Rotation paths and how fast each direction turns (degrees each step)
Each turn is a multiple of 5 degrees from 10 to 175, or 0.
Each row of a path follows its step; steps can be skipped.
path 1
step 0: [ 10  -8  -8 -13 -14   2 -19  18  19  -7 -32  -7   7   0  -4  -4   5  10
 -12 -11  -8  39 -26   6   8  -3 -13  10  35  40  25 -20  -6 -15 -21  12
 -20  -5]
step 2: [ 15 -19  -2   7  -6  32  20 -10   2   5   8   9   6  16 -47  14 -22 -18
  13 -13   5 -29   4 -12 -11 -33 -15  11   9 -13  -8   9  -1 -28   2 -12
 -27  -5]
step 4: [  7  -1 -34  -8  27   0  -7  12  10  -8 -11  -5  -2   4  -1  19  19  10
 -16 -50   2  27   0  24   3  23 -34   9 -15  -4  10 -15  10  -2  12  -5
 -12  25]
step 5: [  3   4 -22 -37   9 -24  16  13  12 -17 -26 -13  14   1   9  17  13 -27
  -9  -7   2  12  -3  23  -5   7 -15  28   2  23  11  15  -3   0 -16  -6
 -40  24]
step 9: [  1 -10  -5  11   8  27   8  -2  17   3 -15  10  14  18  -3  15  19   9
 -10 -35 -24 -20  17  11 -15   6 -19  11   6  18  -4  28   2 -14  34 -11
 -40  10]
step 13: [ 17  -1 -14 -10 -15 -22  -7  -1  -3   4 -19  13  21  12 -23  -5 -23 -40
  -3 -31  -8 -20  10   1 -14 -11 -15  14   1 -18 -27  10   0  -7 -16   4
 -46  -4]
step 15: [  2  16 -15   1  36  18   0 -13  31 -17 -17  11  -4  -3  -3  36   7   2
 -15 -14  -5  32 -38  21   5  13  -6   6  15 -25  18  -2  -2 -26  14   5
  -9  -8]
step 16: [ 17   1 -22  -8  33 -18   1  13  20   0 -25   1   8   3   2  14  21  31
  -8  -8 -20   6   2  25   3   9 -14  41  21  30  28   1  13 -18  -1  -6
  -9   1]
step 17: [ 26  -8  -6  -3 -13  -6  21  14  24   5 -30  -4   6  16 -13  -5  -8  -4
   7  10   5  -8  10  -2 -21 -22 -10  30   5  54  21   6   2 -16  -9  -6
 -28  16]
Speeds:
[  1 -12   5  -5   0  13  -1  11   1   2   3  -7  -3   6   4  -3   4   2
   1   0   6   1  -4  -2  -9  -4  -7   4 -10  -1   0  -2   1  -9   6  -7
   5   5]
145
[  1  -8  -6  -8  -3  -4  -2   1  -3  -7  -8   1  -1  -3  -3  -6  -4   1
  14   0   3  -4  -3 -15  -3  -3  12   4   4   4  -2  -5   5  -2  -6   0
   1   1]
65
[-5 -1  9  1  6  0  4 -4 -4 -7 -4 10 -4  5 -7  8  4  2  6  0 -7 -7  0 -5
  6  5 -5  2  2 -8 -1 -4  4 -9 15  2  2 -1]
60
[  4   4  -2  -2   2   1  -3   7   3  -3   2   6   7  -7   7   5  12   4
   2  -6   7   4  -7  -1   8  -2  -4 -13   0   3  -4 -11   5  -5  -4   5
   4  -4]
95
[ -5  -3  -2  -1 -15   5   0   1   1   8  -2   5  -1   5  -3  13  -2  11
   0   5  -3   4  -2   0   4   1   6   1  -3  11  -6   0   2   4   5  -7
  -3  -9]
40
[ -3  -5   0  -1  -9   7  -6  -1  -3  -4   0  -2  -7   4   2  -7  12   0
 -12   1  -4  -6   4  -2   2  -9   3 -10  12   1   5  -1   5   4   4   5
  -6   1]
35
[  2  -2  -8  12  -7  -2   0  -1   1  -6   1  -1  -6  -5   0  -7   0   8
   0   2   0   9  -8   7   2   0  -3   7   9 -13  -1  -4   6   0   2  -8
   7  -2]
90
[-1  5  6 14  4 11  3 -1 -3  9 -4 -8  6 -8  2 -1 -6  9  4 -1 -2 -6 -4 -8
  1 -1 -6  1  8  7  8  0  5 -1 -1  0 -4  3]
45
path 2
step 0: [  5 -15 -26 -11  24  -1   0  14   3  -3   9 -19  23 -14  -4   3  -8  -2
  20 -14  19  -2  -2  24  25  15   8  18 -19 -18  -6  32 -39  30  -2  14
   9 -27]
step 1: [ 30  20 -26   4  -4 -35  -2   5  -6 -18  -7  10 -14  -2  -1   1  27  -3
  -6  15 -17   7 -22 -39   1  45  -3  27  -1   3   0  -9 -16  -2   2  11
 -20 -17]
step 4: [ -8   6   3  -4  -1 -12 -10  -4 -37 -32  -6  -5 -18  -9   8   0  -8  17
  13  10  27  -4 -19  26 -19 -14 -12  39 -18   5 -19  10   2  -2 -42 -16
 -17  18]
step 5: [-34   9  -6  -9  14  11  19  18  -4   0   4  39   3   6 -26  19  32 -27
  11 -11  -7   0  -2 -22   5 -24   1  16 -28   7 -15   9 -11 -31   5   3
 -25   5]
step 8: [-22  -5 -37  25  14   9  -4 -29   4  -3  17  -7 -18  -4  -5 -41  -8   9
  16 -21 -18  35   5  14   7   2  -3  28  -9  13   5  -8 -13  -6  20 -32
   7   8]
step 11: [-13 -40  11   2  12  11 -28   5  25  17 -10   1  35   7  11   4 -16   8
  17   0  29   0  -5 -16  26   4   7   1 -28  34   8   6 -26  -3 -10   1
 -27 -11]
step 16: [  0   6 -13  -3  10 -23  11  43 -16   0   9  13 -13  32 -35 -13  33  28
   6  -8 -25  -8 -12   0  13  -7   2   9 -10  22  21  -1   3   2 -22 -21
 -14   3]
step 17: [ 15 -12  13  -3  -4  17  17   0  31  21   3  17   2   1 -37 -22   7  10
  -7  21  25  -4  17  10  -8  -8 -27  28   2  25 -22 -16  14  -2  31  17
 -26   6]
step 18: [  7  40   3 -15  -8 -11  -9 -26  23  11 -17  10  38  21  -3 -15 -20 -10
  -2 -21  16   6  -6   4   2 -26 -15  11  -3 -32  15   2   8   9 -20  31
  12   6]
Speeds:
[  4   3  -9   6  -4   4  13   0   5  -1  -2   9  -1  -2   3  -5  -7  -2
   7   3  -1  -7   1  -1   2   0  -4   4   9  -9  -6  10  -3 -10  -6   3
  -6  -2]
85
[ -4   6   7  -3  11  -2  -1   2  -7  -4  -2   9  -7  -4   0   2   3   8
   1  -1   4  -7  -4   6  -3  -2   3  -4  -2   2  -1   7  14 -14   3   0
  -4  -2]
35
[ -3 -16  -1   1   9   2   8  -9   9  -2   4   7   6  -4  -3  -3   7   5
   2   2   2  -4   4  -5  -2   0   5   1  -5   2  -3   2   2   0   1   0
  15   0]
125
[  1   4  -4  13   2  -3  -6   1  -3 -10   4  -3  -5 -11  -2  -2   3   5
   7  -4  -5   0   5  -7   8   5  -6  -8   1  -7   1  -1   2   5  10   2
   4  -7]
55
[  3   7  -3  -5  -3   2  -8   6   0  -1  -9   3   5   8  -7  -3  12   5
   2  -3   4  -4   4   4  -9   9  -1   7   1  -8 -11   1  -2   5   1   1
   6  -2]
20
path 3
step 0: [-10  25 -15  13   4   6  13  13  14 -14  -8 -29 -12  18   9 -21  -2  -6
   2  25  -4  12 -14  19 -15  22   2  23  -5  10  16  23  16 -20 -26 -18
  -4  37]
step 1: [-28 -14 -35  16  -7   4  -4 -10  19 -17 -12   7  15 -11  34 -11   8   0
   0   5   0  14   8  25  -5   0 -25   7   0   0 -36   7  10  13  21  36
   0  -5]
step 2: [ 27 -12  -7  10  33 -12 -23  -9 -31  -9  11 -23  12  21  15  -2  17 -12
   5 -11 -12  15  33  26 -12  -8   6   8   6 -19  -1 -28  -6  10 -20  -8
 -16  -4]
step 3: [  4  -3  24  -2  -1  -4  12   8  10  -9  -2  17  14  15  28 -32 -22  -4
 -12  22 -27 -27  -9  34  -8  14  36  -2   4  20  -7  -5 -11 -19 -18  -5
   6  -7]
step 6: [ -8  -6  37 -19  12  -2  36   0  14 -11  20 -20 -12 -38  28  -4   9  24
  -7 -16   3 -13  11   6 -12  22  16 -17   0   6   3  -7   5  -9  -9 -16
 -21  15]
step 11: [  5   3  32  -2   0  -3  14   0   7   4  -5   4   1  25 -30  -2  -4 -32
  12 -10  -3 -29 -23  20  -8 -10 -39  25  19 -11  28  -4  24   5   2  -1
  -8   7]
step 12: [  2 -22  20  -4  -8  15  -5  11  21  20 -19 -24  34  -8  12  -2   8   8
   1   6  38  -6 -19 -11 -26  14 -22   3 -24  16  -3   7 -22  -1  21 -11
  -3 -10]
step 14: [-48   8  14  -2   2   7   1   9  14 -16 -16 -15  11  22 -31  -7  -5 -12
   9   5   7  -4   9  12   1 -17  34  17  19  -8  -1  -2   9 -17  18 -23
 -26   3]
step 16: [ 14  -6 -52   5   0  11  -3   5   3   9 -24 -29   8  22   1 -18  18  -2
  -1   7 -14   4  34  -3 -10  13   3   1   7 -19  32  24  -9  -1  -8  -5
  26  10]
Speeds:
[ -6  -2   4   0  -6   7  -3   2  -3   9 -14   2   7  -4 -11   9   0  -5
   2  -7   2   1  -4  -6  -6   6   0   2   5  -5   5   3   3   2   7  -9
   5   2]
20
[ -7  -3   3   3  -1   0   9  -2   8   5   5   3   2  -4  -1   0  -4  -3
  -8  -3   4  -3   9  -5  -5   4  -2   6  -7  13 -16  -1   0   3   5  -1
  -1   3]
130
[  3  -3   0  -3   4   1   7  -4  -4   0   8  -3  -6  -1  -5  11   8  -3
   6  -1 -11   3  -2   0  -8   0  -5   2 -10  -3  -2  -9  13  -2  -5  -4
   5   5]
160
[ -3  -5   2   1  -9  -5  -5  -8  -8 -11  -2  -2   4  -2   1  -2   0   4
 -11  -2 -10   6   9   7  -8   5  10   3   0   2   3   1   0  -1  -1   4
   9   1]
25
[  5  12   5   3  -2   0  -1   0   9   0   6  12   2  10   1  -1   1   8
  -1   5   2  -5   1  -2 -16  -1   1   1  -2  -5   7  -2  -2   9   1  -3
   6   3]
90
[  0  -6   1  11  -6   5   0  -5  -7   6  -1  -4   3  -2  12  -2  10   1
   4   3   1  -4  10 -13  -5  -7 -10  -4  -1  -4   2   2  -2  -2  -1   3
  -1  -5]
100
[ 16  -4  -3   4  -3   0   0   5   0   4   2  -1  -9   2  -2  -5  -4 -14
  -5   3   3  10  11  -4   2  -2   2   4  10   1   4  -6   2   1   2  -3
   3   4]
130
path 4
step 2: [  2   1  10  -9  16 -14   2 -18   4   4   1  31 -17 -18  19   9   2   2
  -5 -19 -28 -14  10  16  -1 -29   4  -2 -31  19  36   0   2  -5  12  15
  12  -5]
step 4: [ 19  20  23  12   2   0  18   8  -4  -1   7   7  26  -5  19 -20   7   8
 -15 -16   4  -5  27  15 -25 -20  -4 -11  15  14  -3  -5  15 -31  -6   4
  20 -21]
step 7: [ 21  12  19  10  -7 -10 -19 -14 -13  29   3   1  -5  10  16   8  -3  10
  19  18  -6   0  16  33  10 -18 -25   4  -1 -22   1   7 -10 -10  28  -5
  23 -23]
step 8: [  9   1  -2 -11  20 -17 -16   8  12 -16 -24  -2  17  -4  11 -10   6  22
   0  10 -15 -18  17  25  13   8   4 -14 -24 -11  31 -11 -17  14  21 -14
  19 -20]
step 9: [-19  12 -19  -4 -12  -3   3   9  -1   1  10  -6   6   0  10 -17   7  30
  -8 -12 -13 -11  12   7   6  32 -33  -8  -5 -13  16   2  13  -7  18  20
  21 -37]
step 11: [  2   6  -1  12  -8 -23   2   2  22   8   8   9  27  -6  14  29   8   1
  -4  12 -20  -8  29   9  12  34 -12 -31 -22   6   2  -5  17  -6 -15  10
  -2  24]
step 12: [ 22  -3  -5  -3 -42 -28  15 -12   4  17  -5  -6  -2  -5  -6  11  34  -4
 -20  -6   7   8  17  22 -13  -6 -15   6 -25  -3   9 -16   7 -13   5  24
  13   3]
step 15: [ -5  13   1  17  -7  18   2   7  -9  -2   0  -1  15 -21   0   5  28  20
  -6 -11  -5 -19  27  12   6 -25  -6  11  -5  19  -4   1  23 -31  26   0
 -11 -34]
step 16: [ 30  15  -6  21  -3  -2 -18  24   7  21 -17  13  39 -11  22  -8   3  15
   1  -7  -3  10  25  17  -3   5   5   4  28  21  10 -10   4   4  -4 -12
 -11 -14]
Speeds:
[-1  3 13 -8  5 -8  5  1  0 12 -4  4  2 -3 -1 10  8 -7  2 -6  5 12 -4 -2
  8  5  2  1 -2 -9  1  0 -2  2  6 -1 -1  0]
65
[  7  -4   3   6  -6  13   1   3   1  -2   3  12   0  -1   1   7   9 -10
  -8  -7   0  -8  -1   2  -5  -1   9  -5   4   1  -3   5  -9  -3   5   3
  -1  -2]
35
[-10  -2   4  -2  12   1   1  -1 -11  -3  -2  -2   6  -1  -6  -6   3   0
  -3  -4 -10  -5   5  -9  -7   6   7   3   2  -7   2   1   0  -6   1  -1
   4 -12]
65
[ -2   5  -6  -1  -2   8   5   7  -4  11  -3  -3  -3   1   6 -13   5  -4
   2  -8  -4  -2  -8   3   3   4   4   6  -1   3   8  -9  -4   7  -5   7
   5   4]
95
[  5  -5   0  -2   6   8  -5   8   3  -3 -10   2   2   4  -5  -1   7  -1
   2   5  -6  -2   3   2   8  -6   0   9 -10  -3   6   8   1   2  -6  -7
 -12   4]
140
[  9  -2  -3   4   0  -7  -1   2  -6   4   3  -7   0   6  -2  -3   0 -13
  -3   1  -7   8  11   2  -2   6   5   2  -4   0 -14   4   4  -1  -5   4
   1   9]
60
